In the data rows, the value 128 means zero.
Here is a table of points, one per row:
"82 109 116 119 145 157 144 175 207 143 130 177 139 147 115 125 125 109 98
 141 150 127 158 150 129 156 129 112 142 115 109 130 145 131 102 150 93 104
 133 108 133 184 110 95 93 121 133 163 142 150"
"130 130 102 160 119 116 118 121 85 137 122 143 124 87 124 143 149 98 138
 146 137 103 140 142 123 133 154 107 102 147 135 160 57 155 135 147 108 164
 170 151 119 113 79 82 136 138 109 139 140 101"
"107 110 128 123 132 93 117 92 133 136 83 111 135 128 140 132 104 147 53
 148 143 157 143 110 157 150 92 157 122 102 122 171 100 131 107 124 135 112
 101 138 151 115 122 114 144 131 128 117 162 125"
"143 134 92 156 191 106 190 102 130 157 167 156 152 115 119 126 132 99 139
 98 121 178 104 129 115 153 128 109 126 145 109 132 127 112 153 104 165 115
 100 155 70 129 121 115 168 138 145 105 144 149"
"120 120 137 146 131 90 131 94 153 143 154 115 138 113 159 83 143 146 183
 138 93 81 114 118 134 92 95 143 158 128 147 162 141 138 117 142 158 83
 128 82 94 114 129 91 113 153 96 160 111 125"
"139 121 155 163 114 144 118 135 133 129 118 134 127 85 173 129 150 89 130
 150 132 118 171 170 137 122 122 132 73 125 111 131 102 186 147 87 132 142
 118 103 119 150 162 136 120 141 121 137 115 147"
"70 177 112 115 131 104 141 155 114 141 153 122 122 116 140 150 121 151 150
 139 164 171 141 80 101 145 81 142 119 121 136 143 103 148 137 130 139 120
 174 106 103 132 168 151 121 134 112 132 116 149"
"144 99 142 79 130 146 128 84 95 119 115 144 109 128 100 109 136 94 101
 145 126 190 83 111 120 118 93 157 141 175 140 134 103 122 120 107 125 127
 179 121 130 154 105 116 87 143 127 139 127 129"
"128 168 168 171 175 140 79 115 147 114 117 123 112 105 132 120 125 156 113
 103 136 119 111 127 122 139 132 100 129 132 166 96 158 122 95 85 89 105
 140 148 135 184 100 132 142 151 83 124 156 87"
"126 128 180 160 92 132 128 143 138 154 123 128 131 142 158 132 59 112 116
 138 163 110 101 107 149 138 91 81 129 150 186 118 109 93 154 172 151 121
 114 109 126 127 134 146 160 131 128 122 144 114"
"125 143 121 128 91 133 109 94 130 177 119 119 153 177 146 130 145 115 135
 102 150 149 101 143 123 98 140 148 137 91 109 154 130 131 130 140 121 131
 112 112 134 140 93 112 122 105 54 105 85 151"
"155 106 104 108 111 120 126 135 128 127 129 138 165 121 132 136 122 130 125
 143 123 115 103 137 136 127 141 76 137 143 148 103 101 115 125 141 130 93
 91 133 104 135 137 175 99 160 148 187 129 158"
"166 129 96 121 145 139 142 124 125 103 124 105 175 159 178 92 140 155 106
 130 120 109 124 99 136 134 138 94 142 133 140 153 107 148 119 96 132 155
 124 79 146 129 102 128 95 78 155 138 171 134"
"136 145 132 109 154 89 153 132 92 124 126 107 111 141 99 102 126 131 128
 157 127 67 107 162 124 153 130 171 133 116 163 141 124 112 107 138 98 136
 102 154 98 194 167 124 98 149 93 111 148 153"
"120 121 146 159 142 155 123 135 94 125 105 145 153 123 121 107 93 114 137
 134 154 127 113 102 117 123 120 98 110 102 81 168 114 85 155 132 87 107
 137 134 154 96 155 107 100 168 158 97 131 133"
"103 127 132 111 131 150 141 125 115 123 134 122 121 96 104 76 163 101 119
 116 113 136 165 121 150 115 109 69 141 145 149 115 146 94 147 138 108 136
 149 126 114 99 136 153 103 89 93 111 100 73"
"112 125 138 130 125 145 189 126 127 136 71 150 122 143 138 105 114 119 121
 135 127 110 170 115 170 114 138 146 86 138 169 119 179 132 122 111 149 140
 125 139 106 127 87 139 165 150 142 133 108 137"
"143 140 150 174 117 115 166 144 189 136 109 114 119 126 73 162 125 121 95
 119 123 99 127 145 101 112 151 131 193 169 147 123 105 135 160 135 149 107
 124 129 154 85 116 139 127 137 127 122 150 142"
"109 98 101 114 134 94 122 99 105 99 145 151 134 161 117 156 118 106 161
 114 131 88 153 180 108 124 89 121 110 104 128 145 130 83 127 120 105 104
 102 122 154 153 82 184 138 118 157 143 116 99"
"86 85 165 123 94 136 121 154 129 117 145 123 173 143 91 75 104 191 136
 117 117 121 90 167 117 124 113 145 109 151 73 113 139 129 120 137 144 169
 157 144 91 142 99 137 141 144 133 124 163 107"
"127 104 140 96 156 146 91 127 145 122 131 190 140 120 154 120 77 109 100
 129 87 112 140 134 105 100 148 116 154 124 109 134 89 170 106 145 132 110
 137 129 112 135 143 144 166 116 121 100 113 114"
"90 135 124 120 111 115 70 136 140 130 112 100 128 129 98 155 96 115 134
 135 76 126 170 141 135 155 148 108 114 155 143 181 168 79 115 145 161 148
 125 121 80 137 164 104 112 115 134 134 139 137"
"136 136 119 113 92 139 153 152 110 128 120 150 86 91 132 124 126 137 156
 108 108 176 105 139 130 169 157 99 128 116 129 161 158 143 123 132 106 102
 139 137 144 150 95 135 163 143 114 135 105 126"
"154 123 142 156 175 146 119 131 113 118 119 133 193 112 100 155 104 94 138
 111 151 114 126 87 104 105 113 168 114 114 128 115 177 170 107 154 107 122
 149 135 97 127 145 156 143 80 130 169 144 115"
"108 111 114 131 121 191 109 121 110 149 89 126 123 175 144 133 128 109 149
 150 128 131 100 138 102 147 133 147 170 146 156 130 142 142 166 107 86 119
 89 156 121 109 156 108 130 87 124 129 147 129"
"152 84 141 113 125 108 106 96 130 128 154 138 107 135 144 156 98 123 156
 157 168 126 139 155 136 158 132 134 147 154 118 95 178 157 124 97 151 112
 131 128 126 80 121 121 116 116 120 90 134 127"
"106 118 92 186 176 124 131 168 119 97 144 108 84 160 127 135 93 142 121
 145 159 147 93 160 160 88 139 124 133 138 121 137 117 127 109 113 92 163
 147 92 114 108 111 134 123 117 119 147 104 169"
"117 129 125 119 143 151 104 113 145 64 156 105 143 102 124 165 123 100 138
 107 124 142 103 157 150 168 118 163 143 131 169 132 112 112 82 143 136 136
 121 86 146 89 114 112 162 154 152 129 104 132"
"138 128 115 161 96 73 99 141 137 92 141 123 117 154 119 119 169 80 101
 127 146 105 115 102 114 157 125 141 118 131 114 79 138 122 173 151 133 135
 139 102 108 195 115 113 142 102 163 85 104 122"
"117 113 103 160 123 129 134 130 93 132 150 157 151 162 108 123 137 126 91
 115 88 132 133 94 146 114 154 150 105 139 98 113 125 102 149 88 138 114
 110 105 168 121 159 135 126 169 67 146 108 90"
"119 101 164 126 177 138 140 121 110 102 103 129 85 147 178 156 165 163 113
 90 125 125 140 124 103 175 181 153 119 139 99 125 111 113 127 164 139 91
 135 98 87 111 138 157 101 121 131 108 131 124"
"104 128 103 166 99 109 128 123 137 154 110 112 143 79 150 120 138 158 146
 167 75 189 100 140 84 115 145 134 97 144 151 105 126 106 106 113 116 129
 98 117 147 134 122 161 128 85 144 98 109 133"
"154 66 117 117 145 134 122 152 119 123 120 118 123 82 88 108 119 165 131
 117 144 100 155 101 96 154 117 142 120 121 135 125 118 109 157 100 132 149
 92 111 133 107 109 91 138 89 97 138 113 160"
"163 149 143 91 133 133 117 129 97 132 174 113 147 116 104 149 134 158 103
 181 176 161 137 165 135 101 177 122 112 99 145 123 142 109 177 141 142 93
 126 83 105 131 110 111 151 114 120 142 172 120"
"150 125 94 110 128 139 56 114 172 116 118 156 126 129 146 135 131 173 115
 117 140 116 125 94 68 133 133 134 112 132 139 111 137 106 130 145 142 153
 136 157 126 143 127 134 127 167 116 152 102 149"
"102 192 162 118 110 146 166 113 132 136 151 149 148 121 147 160 143 107 124
 154 120 112 149 120 87 135 124 155 133 141 105 125 126 76 134 91 137 167
 156 141 135 118 83 159 91 130 111 143 139 135"
"95 125 156 110 130 129 125 89 146 144 130 104 98 78 88 112 151 120 102
 121 146 83 86 106 127 123 131 98 147 84 97 140 141 136 139 101 129 123
 125 94 125 113 126 169 153 118 158 112 123 175"
"153 140 128 112 120 177 143 85 147 170 163 143 111 137 124 156 107 141 138
 103 106 110 128 116 135 120 144 120 111 106 135 123 111 113 123 136 80 219
 127 87 134 131 167 106 134 153 141 95 131 130"
"116 128 150 103 146 88 121 132 155 97 126 70 164 119 187 104 133 105 115
 106 124 147 140 152 134 114 144 135 155 133 104 125 129 117 179 131 86 141
 137 183 152 114 151 118 162 145 117 159 130 159"
"121 123 73 111 83 143 142 138 106 115 114 123 156 113 146 142 127 164 128
 139 148 91 149 119 163 137 140 130 200 116 140 108 122 116 125 76 116 103
 180 132 107 134 137 132 177 141 146 103 127 139"
"136 116 140 120 169 138 104 143 126 160 117 111 102 150 125 103 112 103 161
 153 72 152 130 124 147 121 151 141 105 83 145 85 118 97 145 113 173 111
 191 139 176 128 119 117 119 131 154 131 119 167"
"144 144 146 157 90 124 111 127 96 144 175 126 101 168 110 76 138 115 130
 89 131 156 201 135 88 130 113 130 153 114 145 108 91 135 65 126 110 118
 115 136 137 101 132 115 166 126 136 139 173 170"
"155 167 142 129 136 186 107 146 129 173 118 107 110 147 111 122 159 156 149
 131 150 123 124 141 146 160 84 135 123 154 87 136 87 132 155 106 155 134
 90 143 133 131 123 140 148 135 165 173 85 93"
"149 153 136 124 112 101 95 130 145 153 156 172 133 131 101 104 143 126 120
 151 107 132 115 107 191 146 155 177 110 145 135 148 115 151 140 132 73 120
 136 147 111 100 142 176 131 103 144 130 108 124"
"158 115 150 128 136 94 126 186 132 148 110 143 182 115 108 155 168 140 155
 105 119 154 146 144 142 147 90 131 135 96 161 129 125 145 150 96 108 135
 123 111 121 109 131 125 78 168 142 82 126 114"
"131 146 59 95 130 111 143 134 148 138 119 121 94 117 152 84 118 107 117
 138 144 105 103 155 97 154 108 143 97 116 125 102 159 143 140 147 110 138
 136 102 153 62 148 131 134 150 126 155 176 84"
"136 139 119 111 145 132 141 131 121 127 95 98 139 101 106 124 102 119 161
 120 148 126 139 157 124 121 155 152 149 143 92 86 101 135 91 158 164 128
 123 113 160 175 162 165 123 129 105 97 130 99"
"131 97 161 142 89 105 161 101 138 87 100 153 102 145 111 132 151 112 198
 129 138 153 119 94 126 124 146 104 142 151 122 156 151 148 143 130 151 159
 125 112 168 151 149 147 145 142 115 159 163 145"
"135 153 144 108 117 122 124 163 77 117 136 123 128 125 136 166 144 118 123
 160 74 97 103 105 150 146 107 92 118 149 78 122 156 143 81 145 123 118
 115 139 166 115 122 98 133 127 119 105 134 176"
"137 83 131 125 119 132 160 130 156 160 181 78 109 107 147 152 127 130 153
 136 146 136 154 78 147 100 132 145 105 159 113 109 111 121 116 152 76 116
 104 166 121 131 91 124 101 146 144 111 128 111"
"82 95 144 142 137 107 133 114 112 139 147 151 110 128 130 169 156 179 103
 133 112 116 110 153 117 109 119 125 140 85 152 117 133 151 139 141 133 147
 150 169 149 144 162 96 118 101 183 156 122 90"
There is one direction along which these points spread out most. Take the direction at right angles to it along which they spread out most. Go by this last direction. How many in every 100 of the points above lie lower along it than each point below? Round to a whole number. More than half of the points above lie lower than the first one.
"161 96 113 165 115 146 121 134 145 125 116 98 121 131 137 138 142 111 118
 139 127 139 117 122 145 160 134 117 142 45 102 117 128 118 85 159 165 150
 147 175 93 116 135 166 110 127 91 145 139 100" 57
"143 142 117 129 113 130 133 120 149 83 158 139 98 105 124 154 89 137 104
 142 125 151 127 133 158 122 109 120 142 114 102 117 129 125 149 79 136 144
 90 153 123 131 161 114 100 101 106 143 143 122" 35
"154 106 110 125 147 134 123 170 148 143 169 101 109 158 137 147 123 143 109
 107 107 111 130 136 109 131 99 119 117 152 134 202 145 144 139 119 147 117
 174 157 165 152 141 156 139 102 109 104 136 119" 55
"172 150 154 107 129 58 142 155 112 138 101 128 112 147 139 106 85 112 114
 116 151 124 134 137 80 102 163 104 154 124 116 145 158 124 78 104 138 151
 122 122 96 123 130 103 119 131 178 139 74 94" 45
"81 133 137 111 116 147 131 181 96 98 168 106 123 110 154 126 104 106 112
 101 115 124 106 94 111 124 169 159 137 101 172 138 135 172 146 131 165 146
 62 138 143 128 98 123 112 134 134 140 130 109" 37
"158 151 113 148 126 127 132 109 76 147 97 160 114 99 162 122 114 159 122
 68 121 126 149 148 176 107 97 149 167 142 107 107 158 115 158 188 138 146
 136 120 149 143 107 116 106 96 137 143 131 160" 45
"131 124 126 114 77 164 164 113 134 112 106 96 134 144 114 156 136 120 104
 85 100 125 108 143 120 107 100 123 66 133 134 94 119 127 120 120 122 68
 154 117 115 121 161 88 131 116 124 149 98 136" 51
"161 154 120 143 100 169 142 134 145 63 139 161 113 135 142 87 151 146 138
 160 141 141 136 148 123 72 98 157 128 110 137 161 151 115 125 157 150 104
 115 156 126 114 135 125 110 134 146 79 116 141" 43
"130 114 112 139 144 131 126 123 127 154 131 118 150 110 120 131 179 124 108
 146 152 127 151 116 128 117 152 135 153 160 119 158 173 109 86 142 140 128
 127 122 167 164 162 116 152 136 165 125 117 91" 57
"91 132 113 115 147 127 110 110 110 131 121 132 144 151 124 120 167 135 99
 127 152 139 131 145 142 101 122 89 110 149 155 104 156 170 118 151 160 158
 109 153 137 98 120 145 112 169 122 97 107 169" 45
"115 156 143 88 140 94 120 164 157 143 107 177 119 139 138 136 161 132 175
 85 169 121 93 119 161 81 134 122 94 135 130 116 87 99 85 112 155 127
 115 143 133 110 149 101 153 80 109 117 164 130" 45
"119 164 94 119 134 132 94 117 142 122 93 97 95 134 109 148 136 120 166
 122 92 138 156 91 145 73 120 132 132 123 101 131 113 161 155 122 113 115
 118 120 83 135 97 131 124 162 151 116 177 99" 47
"136 152 153 111 152 122 169 117 133 106 102 132 140 168 111 137 135 154 143
 191 94 154 142 113 118 155 105 101 135 113 120 98 124 141 146 160 105 140
 126 122 140 119 107 104 161 124 101 136 81 99" 55
"111 165 124 137 109 125 145 70 137 119 148 115 149 138 105 111 83 145 157
 94 148 127 145 122 145 172 168 109 92 126 132 138 108 174 138 124 128 101
 140 162 150 128 136 120 76 109 150 127 105 129" 47
